Where one turn sends some rows of the set: a few examples, then the rows asked
Z461: [  5 -22  11  13 -25  31  41   5   1 -36  -1 -17  48 -20  12  -1 -26   2
  15  -3  46 -15  -3   5   9 -27 -10 -13  22  -7   0  19   1   8   7 -19
  -9 -13 -19  19 -26  19 -32  -5  10 -27  35  33 -12  -8 -21  13  12   1]
Z190: [ 14 -16  -5  10 -14  22 -18  17   2   5  -8 -18  17   2 -47 -51  -2 -21
  31  -6 -10  19  13  35 -15  17  -2 -26  14  -1   1  -9  -1 -12  11   9
   9  11  -6 -16   0   9  12  14  -8 -14  -1  10  42 -45   7  31 -12 -36]
Z508: [-13 -32  -1   7 -19  -2  -3  20  32  -3   6   3  15  -4 -28  -2  -6 -42
  18   4 -28  24  10  45 -13  -3   4 -17   0 -18  17 -10   0   5  24  -2
   7 -11  36  35  -2  32 -18  19 -11  22  -9  11  24 -21  12   3  16  -3]
Z619: [ -9   6  10  21  14  -5   6   4 -14 -26  30  -8  11  -2  -3 -25  19  33
  15 -32  54  -5  -7   1  33  -5   2  22  44  13  15 -36  17  -9 -15 -15
   0 -17   3 -14 -52 -17   8   2   8 -11 -10  21  23  -8  32  -5  11  -5]
Z179: [ 24   2 -15  29  -8  -2 -24  12  19  40  26 -10   5 -26 -14 -13 -15  -4
   6 -25 -33  21   1  10  -6   0 -14   5 -10 -30  36 -24 -20  -9  -2  24
   7 -10 -10 -11 -12  25  16  17  -7  14  21 -24  30 -28   3  13 -11  -4]
Z901: [ -6  22  28   1  -5   0  -6  22   7 -24  18  24 -16  16  -7  27   4   8
  -9  18  15   1   3  -5  20 -16   6  20 -15   1   4  18  -1  11  -2 -25
 -17   9  13 -28  21 -32 -23   6  15 -17  11  -6   1  23   7 -19  -2 -11]
Z699: [  0 -41  -3   8  -6  -2 -18  25  31   0  15   8  24   0 -32  -5  -9 -35
   9  12 -24  24  17  33  -9  -4  -4 -11  -7 -12  17  -7  -6   9  19  -2
   9 -13  32  24  -4  27 -15   8 -25  41 -16  10  38 -10  22   6  17  -5]
Z681: [ 14 -24  -9   5 -10  18 -24  20   2   2 -12 -20   3  -4 -49 -47 -13 -13
  33 -13 -13  23  22  33 -11  30   1 -32  24   2  -5 -20  -3 -22  19  10
   6   2 -11 -17  -1   9   8  16   8   0  10  12  37 -42  12  21  -8 -23]
Z816: [ 19  -5  -7  23 -10   5 -19   6  24  39  26  -7   5 -20 -20 -18 -13   6
   1 -27 -25  34  11   7   3  -4 -23 -12 -10 -35  28 -29 -13  -9  -2  25
  12  -3  -3  -4 -11  32  15   3  -9  20  26 -33  21 -23  13   8   2   5]
Z956: [ 11   3 -13  13 -10   3 -23  17  27  37  29  -5 -12 -24 -28  -5 -17  -4
   6 -30 -31  19  15  23   9   9 -15   6  -6 -42  37 -29 -15  -2   0  23
   2  -9  -9  -1 -10  33  11   5   0  13  24 -25  17 -23  17   6  -8   4]
Z260: [  8 -34   5  13 -15  36  43   4   3 -39  -3 -26  47 -14  11   7 -39   7
  16  -2  36  -1  -3  -1   9 -36  -5 -16   9  -6  -4  20   8  15 -15 -14
 -19  -8  -9  30 -15  10 -29 -18  11 -14  15  24  -7  -7 -19  24   4  -2]
Z45: [  5 -28  15  17 -11  39  42  -1  -4 -40  -3 -22  40 -13   0   6 -30  10
  21  -2  37  -3  -5   9  19 -34 -10   0   4  -3   1  20 -10   9  -7 -27
  -5 -19 -20  23   1  17 -19  -9  20 -27  32  21  -4  -8 -25  28   4 -10]
Z744: [ -2   3  -6  12  15   1  12  -1 -26 -29  20   1  23  17   3 -17   7  41
  15 -37  46  -8 -20   5  41 -11 -16  18  30   6  13 -51  16   3 -22  -1
   7  -2   8  -8 -48 -19  -1   0   9   0  -4  18  31 -19  27   8   3  -8]
Z385: [-11  18  32   1 -14   7  -3  17  -1 -13  20  30 -10  13  -3  29   9  -1
 -15  13  19  -5  19   1  12  -6  19  26  -1  -4  21  14  -9   1   1 -25
 -35  -1  12 -35  16 -19 -31  -6  19 -27  22 -13  -6   6   9 -17  -9  -4]
Z144: [ 12 -24   0   2 -16  22 -22  16  -1  18  -7 -29  19  -1 -48 -56 -13  -4
  21   6 -11  30  20  36  -4  28   1 -26  10   0   7 -14  -2 -12  23   4
   9   4  -1 -15   9   7   6   8  -2  -3  12   7  41 -35  15  32  -6 -22]
Z208: [ -9  22  30  -1   2  -6   1   9   4 -25   8  27  -9   5  -4  23   4   8
  -8  12  15 -11   6 -11   3 -10  16  34 -20  -2  15   1 -15  14   3 -18
 -22  19  22 -29  21 -36 -29   5  13 -23  23 -15  10   9  21 -10  -5  -5]
Z602: [ 26  -1  -3  16 -21   6 -24   9  23  35  21  -5  12 -19 -24 -15 -21  -3
  -5 -15 -26  24   4  22   2   0 -23  -5 -11 -35  34 -26 -21   2   5  22
  -1 -19   2  -8   3  36  16  20 -13  23  18 -29  25 -27  11   5  -5   3]
Z216: [  9 -19   9  10 -12  36  37  -4   4 -39  -7 -30  41 -23  21   6 -38  12
  17   0  25 -13  -5  -5  12 -31 -17 -18   8   2  -9  -1  14  18 -12 -18
 -20  -8  -8  24  -1   3 -12  -8  10 -18  38  33  -9  -7 -19  26   4  -7]
Z172: [ -7 -23  -5  17 -14  -6 -12  19  38  -8   8   1  24  -8 -25   0 -11 -50
   8   1 -25  26  11  41  -6 -11  -5 -17  -6  -8  23  -8 -12  11  13  -6
   8 -18  33  24 -10  22 -15  19 -26  35 -12   0  33 -20  13  17   2 -10]
Z410: [  8   3   3  19  14   6  11   7 -11 -14  29 -16  18  19 -14 -14  11  52
  24 -29  48   6 -11   4  26 -14   7  21  41  10   3 -38  21   0 -18 -11
  -8  -4  17  -5 -41 -30   8  -1   6 -13 -16  17  34 -14  33  -1   7  -4]
Z893: [ 13 -25   0   3  -6  23 -33  12   5  21  -3 -18  19  -3 -41 -60  -1 -15
  15  -1 -16  23  18  31  -6  26   5 -20  11 -11   6 -16  -4 -11  17  12
   6   5 -13 -25   3  13  13  14   3  -4  -9   2  38 -28  12  29  -4 -22]
Z680: [ -3   8   1   7  14  -8  23   0 -10 -16  29 -13  20  17  -3 -16  26  44
  20 -36  49  10 -21   7  35 -15 -13  19  29   6   6 -42  22   2 -19 -16
   8 -18   0 -10 -44 -20   8   6   9  -4  -1   9  23  -9  25   4  15  -9]
Z850: [  7 -28  13   0 -16  29  39  -2   2 -49 -16 -20  49  -8   9   9 -33   5
   3  -9  25 -14   0   5  14 -34  -8   4   9  -1  -7  11  -8   3  -2 -20
 -11  -3 -14  18  -8  16 -25 -11  18 -31  32  22   0 -13 -19  27   0 -10]
Z215: [ -7  22  23   9 -20   8   5   6  17 -11  21  23  -1   5   3  31  -2   1
  -9  10  14   4   4  -3   9 -27  15  44   3  -6  11  12 -11   0   1 -37
 -37   8  22 -24  32 -24 -27   1  21 -23  33   2  15  17   4 -21  -5  -5]
Z9: [ -1  16 -11  29  22  -3  11  -2 -13 -16  18  -6  14   7  -4 -21  18  40
  12 -30  53  -2  -9  16  26 -14  -5  28  48  -4   8 -36  17  -2 -38  -7
 -11  -3  -2 -18 -29 -30   1   5  10  -9 -16   6  19 -11  25   3  15  -8]
Z194: [-10  24  37   0 -17   9   0   6  -1 -13  11  19 -12  16   6  31  10  20
  -5  20   1   3   8  -3  -3 -17  13  27 -10  -3   5   5   0  10 -14 -20
 -27  16  22 -28  28 -27 -15  -7  28 -16  24   1  10  13   2  -8  -8 -12]
Z350: [  4 -22   6  10 -16  38  39 -10  -1 -41  -1 -27  43 -16  19  -2 -37 -10
  17  -3  37   8  -3   9  23 -40 -10 -14  15   5  -7   3   5   1  -5 -24
 -15  -3  -7  18 -13  -2 -26  -4  22 -20  23  35 -18 -14 -16   8   4 -15]
Z281: [  0  21  37   2 -14  11  -1   9   1  -5  25   8  -9  12  -6  31  -5  10
 -11  14   7  15   7 -13  15 -18  20  21 -12   5  13  13 -13   5 -10 -19
 -40  13  26 -33  14 -26 -28 -14  20 -16  24 -11  -3  14   6 -16 -16  -5]
Z608: [ -2  16   5  20  10  -5  11   2 -10 -20  23  -9  27  10   1 -14  20  49
  22 -27  36  -6   0   6  36 -16   1  24  32   8   1 -46  15   8 -35 -22
   3   1  11  -2 -37 -27  13  -7   6 -12 -22  18  25 -17  35  11  12  -8]
Z156: [ -8 -25  -3  10 -12   3 -22  20  31  -1   7  -9  32  -3 -33 -22 -11 -46
  16   2 -16  23  13  28  -7  -4  -4 -19 -11  -9  22 -21 -13   8  27   1
  12  -9  34  24  -3  32 -11   8 -31  35 -13   2  25 -20  13   4  10  -4]

Z208 moves to Z744
Z699 moves to Z816
Z681 moves to Z508
Where do these go?
Z619 moves to Z461
Z156 moves to Z602
Z215 moves to Z9
Z901 moves to Z680
Z260 moves to Z281
Z172 moves to Z179
Z608 moves to Z216

Where one turn sends some rows of the set: a few examples, then the rows asked
Z806: [ -8  15  -9  -7 -21  41  56  23  17   1  -8   4 -26 -17 -29  15  18 -14
  -9 -21 -24  35  27  13 -17   1 -14  15   6  21  -5   3   2  21 -13  20
  -6   5 -27  26 -26  22  -1 -18 -11  22  45  -5 -40 -70   1  29 -11 -12
  10   5  17]
Z657: [ -3   8 -13  21  58  31  19  -5   5  -6 -44   1   7 -19   5  20  31  27
   0 -35 -19   6 -24  26  -4   4 -14  -2  26  24   2  11  20  19  18 -27
  10  16 -17  10 -12  20  -6  24  -6  18 -30 -12 -15 -16  -4   8 -16  -8
  16  39   1]
Z74: [  2  10   9 -18  14  15  31  27 -10  11  -4 -27   8 -24  10  -9 -22 -27
 -23   6 -13   1  -3  10  25 -14   7  11  15   2  15  26   8  46   8  38
  50  -9  -3  19   5   3  -4 -28  16   6  26 -18 -25  -9  23  31  10  -5
  12   7  22]
Z108: [-11   4 -59 -30   7  27  20  24  11  -8 -34  -6 -25 -11   1  -4   0   2
 -11 -25 -27  -7 -16 -12  -1   9 -10   9  20  16   2  -5  17   1  -3  59
   8   6  -6   4 -14  38 -10  16  -7 -14   6 -50 -37  43   9  12  18  -9
   4 -10   0]
Z306: [ 10   3  -5  35  -2  36  -4  32  10 -22  10  26 -51 -25  19  -2  32 -19
  -5  -8   5  16  84  22   5  28  -5  19  27   8  -7  -3   7   4   2  38
   4   5 -17   7 -27  23   6 -23 -25  17  -3 -22   8 -10   0   9  15  -2
  15  24   0]
Z408: [  1   2  10 -26  26  24  25  43   7   7   4   3 -17  -9  24  -3 -33  -3
 -34 -10  10  10 -12   7  11  -3 -14  16   7  28   0  -9  21  39  -6  18
  15  -2   3  15 -16   0  37 -54   8  -1   2 -27 -59 -16  23  -5   6 -26
  -6  18  30]
Z186: [-22  -5 -35 -13  -1  28  25  23  10   9 -24  10 -24 -18  19 -18 -20 -17
 -17 -16 -33   3  -8  19  18  -5 -19  -9  12  53  10   2  12  21  20  34
  10  27 -33  31   9  19  14  25  21 -20   6 -22 -15  25  31  18  -2  -3
  24 -18  -4]
Z429: [-10  40 -29  34   6  29  36  -4  30 -26  -6  -3 -25 -21  -5  -3  11  18
  -8  -7 -18  39   1   9 -17  36  -9  19   1  14 -22  -7  12   9 -15   9
  -2  24 -14   8 -13   4  15  11  -6  23   9  -8 -50 -63   3  19   7 -35
   9  10  26]
Z663: [ -2  -1  -2  17 -16   3  34  30   6 -10  45  24 -21 -15  37 -28  -9 -10
 -18 -25   1 -15  47  26  -7 -23 -19  29  -5  13 -13  -2  32  39  12   6
  -4  -7   1   9 -31  43 -12 -13   6  13 -10   9  -8  54   3  -5   7  -3
  25 -14  29]
Z454: [ -6  12  25 -40  24  27  30  40  10  -4  23 -21  -5 -16   9  -5 -36 -15
 -26  -5  -4  21 -15  -2  -1  14  -4  18  19  19  -4   5  17  29  13  42
   7  12 -10   8 -18  11  19 -47  -7   9 -25 -38 -62 -10  16  22  14 -24
   6  20  19]
Z908: [  2  12  29 -12   7  16  27   5  18  -5   8  -5 -27 -16   9  12  21   2
  -7 -26 -20  -4  36   7  -3  -3 -14  11   6  16   0  -4  12  42  30 -68
   8  15  -5  13 -19  15  22  56  -7  11 -28   0   2  15  14  27  -8 -11
   7  -8  21]
Z346: [ 16   8  -7  -2  25  38  34  21  22  22 -27  11   8  -8   0  38  42 -13
 -15 -47 -15  -4  -8  26   9   5 -21   7   3  12  17  23  11  12  13  -2
 -20  -4 -48  33 -11  41  -5  -5 -21  40  11 -31 -14   6 -16  47 -14  14
  -8  24   0]
Z634: [ 16  25 -20  -7  22   6  11  13   3   4  -2 -30  11 -14  24 -10 -29  -9
 -16   3  -4  -1 -16  -5  21  19   8  10  14 -15  13   8  17  30  -8  37
  48 -18  11   6  -7   6   6 -19  15   9  11 -16 -35  -1   9  30  17 -22
   4  15  23]
Z669: [  1   0   0   6 -22  10  23  32  -2 -24  39   1 -28 -12  34 -19   2  20
 -23 -20 -13 -11  32  12 -14  -1 -16   5  19   4 -17  -4  20  15   0  -4
  28 -13  10   3 -35  48 -25   0  10   7 -23   1  -6  51  -3 -24   7 -25
  -5 -14  15]
Z749: [  1  11   4  31   0  33  21  29   5 -19   6  25 -46 -10   8   3  25   0
  -5 -13   5   8  92  17   2  23   7  12  27   1 -19 -12   2  11  -4  39
  27   5   1   5 -30  22   5  -3 -11  16 -15 -23  14 -17  -6   9  -5   0
  -1  28   3]
Z629: [ -6   2   1  48  -6  24  19  19   8 -13  22  10 -40 -18  12   9  29  -7
  -5 -13  10  -1  95  30   2  30  -7   9  20  18 -10   3  15  14  -1  40
  15  18  -4  10 -19  22  11  -4  -8  12 -12 -28   7 -16   3  18  10 -11
  11  33   9]
Z63: [ 11  31   0   6  57  53  41  28  29  -8 -47  11  -2 -15 -17  25  17   4
  -3 -41  -9  15 -23  13   5  10 -11  15  16  19   2   3  -5  22  17  -7
 -18  11 -27  12 -27  22   6  11 -23  33 -19 -18  -9  12 -23  29 -20  10
   8  32   2]
Z550: [  4   1   6  10   3  20  27  40  20 -37  44   2 -19 -12  28 -34  -4   1
 -18 -16 -10  15  29  10 -16  -5 -10  30  11   9  -3  -2  26  16  13  21
  14  -8  13  -7 -45  41 -18  -1 -22   4 -28  20  -3  57  -7  -5  21   4
  32  -5  17]
Z263: [ -4  10 -40  29  -5  24  32   0  12  -6  -7   9 -27 -15   9   0  28   1
  -9 -14 -23  37  11  21  -7   5 -15   9   0  15   3   1  22  16 -25   3
   8  10 -14  21 -14   9   9 -13  -8  20  51  10 -44 -76  10  22   1 -17
   2   3  12]
Z223: [ -2 -15 -11   3  37  25  21  -7  19  12 -20  21  15 -17  20  43  37  15
 -14 -43 -15  -8  -9  40  -5  -8 -27   0   0  26   5  14  42  11   7  -6
 -22  10 -39  31 -13  42  -7   1  -2  20  -9 -22 -23 -29   1  18   2  -2
  10  36   0]
Z415: [ -9   4  24  -5  12  19 -12   5  27 -12  23  12 -13 -35  30  25   3  -4
  -5 -20 -16 -11   7  22 -14   4 -16   9  -7  11 -10  14  35  10  27 -24
 -25  11 -19   7 -37  14  -1  43 -24   4   0  17  -5   4  27  16  22  16
  42  -9  -7]
Z810: [ -6   9  19  21 -32  26  36  48  19 -10  56 -14 -30 -18  21 -19   5 -10
 -31 -14  -6  -1  33  21  -7   3 -21   8  15  24  -4  15   9  26  22   3
  22  -2  -2  17 -24  39 -16  -2  -7  12  -7   0   0  69   2   1  12  -7
  15 -14   9]
Z769: [-30 -17 -22 -29   9  27  35  31  11   9  -3  -1 -19  19   5 -17  -4  -7
 -14 -27 -28  10  -8   8 -15   2 -19   5   9  40  17   0  29  -2  22  65
  11  19 -14   9   1  21   3  18 -24 -16 -10 -27 -41  24  25  35   1  17
  21   2  -3]
Z319: [-11  15  16  -5  25   8  54   4  -4   2   8 -20  -9 -14  -6  18  11   9
 -15 -25  -8 -20  -1 -10 -23 -39  -9   6  31   5  -7  -2  21 -24   8   9
  -7  19   4  33 -41  41 -14 -44  -2  50  -4   8 -45   6  10  35  -5 -34
  -8 -10   6]
Z487: [  3  -7  19 -15   3  13  18  18  16  -7  30 -14 -19   3   9  42  44   8
 -11 -39 -13 -23  18   8 -22   8 -23   9  -6  -3  10  13  34   7  -1 -21
  -3  -7  10  -3 -38  25   2  30 -47  10  15  -6 -18  25   8  33  18  13
 -21  -5   4]
Z226: [ -9  -5 -55 -20  18  16  44  13   6   2 -31  13 -26   5  15 -26  -3  -2
 -18 -32 -23   3  10   1  15 -11 -13  19   3  42   9 -22  23  32   4  25
   7  19  -3   8   1  28  31  19   9 -14 -19 -44 -42  32  13  17 -10 -16
  -6 -11  29]
Z821: [ -4  11  -6  39   3  25  -1  18 -14 -20   4  27 -49 -32  16  -5  16 -10
   4 -16   8   2  89  28   3  21   0  15  34  11 -26   2   6  14   7  31
   2  12  -9  -4 -31  19  -1 -12 -11  18 -12 -26  -3 -17   7  -2  -3  -8
  20  23   4]
Z719: [  8  30  23  20  30  31  33  12  39  15  -1 -26 -11 -16   9  -4  13   5
 -50 -10   0   1  -1   1   8 -13 -14  10  13  45  13  -8   3 -34  16 -14
   4  -2  -2  43 -23  18  30 -15   0  27 -11  34 -27  11   9  17 -10 -39
  16  -6  38]
Z643: [ 24  13  -1 -25  20  21  13  21  21 -31 -17  14 -31 -40  -3  26  18 -13
   7 -34 -14 -13  26  -6   0 -13 -18  33   2  -5  -3  -6  14  40  -1 -42
 -32  -1  -3  -1 -50  35   7  16 -20  11  11  -6  -1  36  -2  16  19  -1
   4 -19  17]
Z539: [ -2  11  29  14  46  16  34  10  10  -8 -10  -5  -3 -17   8  -3  11  10
 -33  -3 -18  -7 -14   2  -6 -49  -3  10   8  14   0   6  15 -45  10  16
   7   4  -5  32 -24  16  -9 -27  -6  33   8  48 -18  -5  22  17   6  -5
  15 -17  17]
Z490: [ -3  46 -16   8  -7  33  43   9  15 -14 -17 -16 -19 -25 -37 -10  14 -12
  -1 -11 -25  39  20   2 -18  27   0  29  13   6 -16   9  -8  16   4  19
  -5   7 -26   3 -14   9  -9   8 -18  35  17 -14 -46 -51  -5  38 -10 -22
  24   6  34]
Z534: [ 12  39 -14  11  27  11  38  -8  25  16   0 -29   1 -34   0   6   0 -18
 -19 -25   7 -17  10 -11   7 -21 -10  22  25  17  12 -10  15  -6   9  -3
 -16   4   5  39 -44  46   7 -29   8  47  -1  16 -37  25  -5  44  -6 -47
  30  -6  31]

Z108 moves to Z769
Z657 moves to Z63
Where do these go?
Z629 moves to Z821
Z74 moves to Z408
Z429 moves to Z490
Z319 moves to Z539
Z663 moves to Z669
Z908 moves to Z643

